Look-ups in named tables: a row name and a column name give one cell, copied from the table.

Naf
|  | Gopuz | Let | Sisume | Keravez |
|---|---|---|---|---|
| Bov | 147 | 147 | 107 | 54 |
| Savo | 228 | 66 | 144 | 135 |
| Guzasu | 114 | 68 | 180 | 130 |
| Vepe | 139 | 148 | 189 | 81 |
| Boni | 160 | 37 | 110 | 199 |
| Siran | 146 | 148 | 132 | 76 |
| Livo | 130 | 54 | 134 | 141 |
| Salopem | 111 | 126 | 72 | 213 |
| Pamine | 128 | 173 | 146 | 167 |

Sisume of Livo is 134
Sisume of Bov is 107
Keravez of Boni is 199
Keravez of Pamine is 167
Keravez of Siran is 76
Sisume of Vepe is 189
Sisume of Savo is 144
Let of Livo is 54
Sisume of Salopem is 72
Gopuz of Salopem is 111
Let of Boni is 37
Keravez of Guzasu is 130
Which row has the largest Let? Pamine

Noku
columns: Bozaz, Vatoru, Mufuna, Lom, Neror
Nalibo: [70.6, 39.4, 25.0, 28.6, 46.8]
Takadi: [62.1, 61.7, 40.6, 49.8, 73.1]
Gudet: [70.9, 30.3, 42.9, 37.0, 49.0]
Pipa: [67.6, 59.0, 58.5, 29.9, 42.4]
Dala: [47.9, 54.9, 42.0, 47.0, 75.6]
Vedul: [69.3, 37.1, 50.6, 39.5, 46.6]
Ruv: [65.9, 39.3, 26.1, 42.0, 68.6]

Takadi, Lom => 49.8
Gudet, Mufuna => 42.9
Ruv, Neror => 68.6
Vedul, Bozaz => 69.3
Gudet, Bozaz => 70.9
Dala, Lom => 47.0
Nalibo, Mufuna => 25.0
Dala, Neror => 75.6
Pipa, Lom => 29.9
Nalibo, Vatoru => 39.4
Dala, Bozaz => 47.9
Pipa, Mufuna => 58.5

Table Rimela
|  | Mef | Zokag |
|---|---|---|
| Ves | 108 | 154 |
| Favegu | 208 | 115 |
| Momilas | 193 | 138 |
| Ribetu | 107 | 156 |
| Nom | 178 | 158 |
| Borano | 53 | 132 |
| Vupin | 163 | 119 |
| Tute | 170 | 114 |
| Mur | 127 | 126 |

Favegu, Zokag: 115
Mur, Zokag: 126
Tute, Mef: 170
Momilas, Mef: 193
Mur, Mef: 127
Vupin, Mef: 163
Ribetu, Mef: 107
Nom, Zokag: 158
Momilas, Zokag: 138
Which row has the largest Zokag? Nom

Table Musizu
         Loro  Fek  Gupobol  Tunaka  Bozi  Sudas
Fam        62  -45       -1     -30   -79    -56
Zelokav   -99  -55      -47     -73     7    -51
Notifab   -63  -72      -61     -71    -9    -14

What is the Gupobol of Notifab in Musizu?
-61
What is the Sudas of Notifab in Musizu?
-14
What is the Tunaka of Fam in Musizu?
-30
What is the Bozi of Zelokav in Musizu?
7
What is the Fek of Fam in Musizu?
-45
What is the Loro of Zelokav in Musizu?
-99
What is the Fek of Notifab in Musizu?
-72
What is the Loro of Notifab in Musizu?
-63
What is the Tunaka of Notifab in Musizu?
-71
What is the Gupobol of Zelokav in Musizu?
-47
What is the Sudas of Fam in Musizu?
-56
What is the Bozi of Notifab in Musizu?
-9
What is the Gupobol of Fam in Musizu?
-1
What is the Loro of Fam in Musizu?
62

Zabimi:
        Nalo  Vumad  Ferome
Ginor     62     59      82
Kab      175    165     142
Tez      149     41     130
Fuv      188    112      90
Fet       77    190     113
Zilon    117    138      36
Derag     56     96     173
Gir      132    140     164
Lerum    154    163     152
Bofilu    83     70      86
Nes       67     84     168
Zut      154     61     170
Lon      193    146      87

Ferome of Lerum: 152
Ferome of Fet: 113
Nalo of Lon: 193
Ferome of Zilon: 36
Nalo of Ginor: 62
Nalo of Kab: 175
Ferome of Lon: 87
Vumad of Nes: 84
Nalo of Zut: 154
Nalo of Gir: 132
Ferome of Kab: 142
Ferome of Gir: 164
Vumad of Lon: 146
Which row has the largest Vumad? Fet

Megeder =
         Voti  Dogofet  Led  Pip
Naditis    97       90  118   51
Zil        86      179  183  229
Mup       187      220  119  212
Leb        95      224   70  230
Kar       107       92  176  208
Sokamin   163      180  133   81
Leniso    227      227   67  199
Bosota     90      106  120  179
Tof       245      232  170  214
Vaza       75      139  150   89
Sideg     217      123   89   56
Veba      180      120  186  117

Vaza, Led -> 150
Bosota, Voti -> 90
Kar, Dogofet -> 92
Leb, Voti -> 95
Kar, Led -> 176
Kar, Voti -> 107
Naditis, Led -> 118
Kar, Pip -> 208
Sokamin, Led -> 133

Sidunip =
|  | Midume | Ranuf | Pavulut | Metazat | Nebiko | Kul | Vutu | Zelif | Nerobe |
|---|---|---|---|---|---|---|---|---|---|
| Gefev | 150 | 210 | 187 | 99 | 119 | 231 | 111 | 233 | 51 |
| Razenel | 95 | 185 | 142 | 76 | 144 | 224 | 91 | 213 | 60 |
| Gikire | 149 | 207 | 174 | 99 | 118 | 230 | 119 | 235 | 48 |
| Badolid | 147 | 200 | 212 | 108 | 118 | 229 | 125 | 198 | 71 |
| Sarom | 198 | 178 | 203 | 150 | 92 | 180 | 172 | 172 | 90 |
| Dizenuk | 182 | 88 | 99 | 170 | 102 | 70 | 176 | 96 | 148 |
| Guf | 138 | 62 | 83 | 153 | 125 | 51 | 146 | 61 | 172 |

Vutu of Razenel: 91
Midume of Sarom: 198
Ranuf of Guf: 62
Nerobe of Gefev: 51
Nerobe of Dizenuk: 148
Pavulut of Gikire: 174
Kul of Dizenuk: 70
Pavulut of Razenel: 142
Nerobe of Gikire: 48
Metazat of Badolid: 108
Metazat of Guf: 153
Zelif of Sarom: 172
Nebiko of Razenel: 144

